128 stands for zero in the data rows.
Some points, each followed by its number:
[117 112 124  61 123 127 129 137 128  54  55 144 142 136  59 138] 0
[119 109 107 112 103 118  69 152 157 168 175 174  73 151 135 142] 1
[118 110 119 112 114 123 134 153 155 163 166  70 173 161 148 148] 2
[188 180 186 165 147  71 116  76 110 111 119 132 142 143 145 161] 3
[128 121 127 115 119  71 111 107 107 106 109 118 124 117 115 127] 4
[114 104 115 113 124 141 158 178 177 172 163 149 144  62 124  72] 5
[121 110 121 117 125 140 155 173 166 167 160 148 137  69 125  79] 6
[114 104 114 110 109 116 118  73 106 110 118 133 148 152 147 158] 7
[126 114 117 101  94  92  94 101  92  92  97 111 122 126 126 140] 8
[ 68 123 135 146 154 170 177 180 164 151 139 134 129 119 117 131] 9
[ 68 127 140 137 134 131 133 132  61 122 123 132 146 152 155  77] 10
[ 62  56  67 169 176 179 168 164 135 131 129 137 144 145 145 161] 11
[113 102 109 103 106 121 140 163 163 160 158 162 164 157 152  72] 12
[153 151 160 174 172 171  70 152 128 121 121 133 137 139 140 155] 13
[190 184  78 173 164 156 146 142 119 108 103 104  99 105 106 124] 14
[128 117 122  66 104 106 105 114  67  97  98 103 109 110 117  72] 15
[194 184 190 181 160 165 152 149 125 114 109  62 108  62 104 122] 16
[117 107 123  61 121 125 127 137 128  63  66 149 135 140  69 140] 17
[154 159 167 162 144 144 144 148 140 140 140 148 150 147 144 156] 18
[ 62 171  67  61 163 149 133 127 113 108  55  62  66  62 145 162] 19
[128  64 141 146 158 166 172 175 152 140 135 132 144 134  64 150] 20
[114 103 112 106 107 114  68 153 160 172 180 179  78 155 137 142] 21
Which point above is nearest to each new point by angle, seen from the average point of the numbered points? Its number follows each.
[117 108 119 114 116 123 132 148 149 163 177 193 192 176 152 153] 12
[ 70 120 137 135  66 148 149 161 143 128 115 110 107 104  65 122] 9
[151 156 178 178 173 166 152  77 131 124 123  69 140 137 141  72] 16
[185 177 177 160 141  64 118  71 107 109 118 131 142 136 143 160] 3
[121 112 114 109 111 124 133 149 149 162 176 191 190 175 144 154] 12
[187 176 183 175 155 160 149 142 124 113 110  69 112  70 108 126] 16
[120 118 133 122 117  71 111 117 108 106 110 118 124 117 115 127] 4
[155 160 172 158 148 142 140 143 131 134 134 143 147 145 144 151] 18
[192 184 188 164 144  60 121  68 108 110 119 132 143 143 145 162] 3
[184 179  73 170 161 154 144 142 119 107 102 103  99 102 103 121] 14
[149 149 177 177 172 165 152  78 132 126 124  69 140 137 133  79] 16
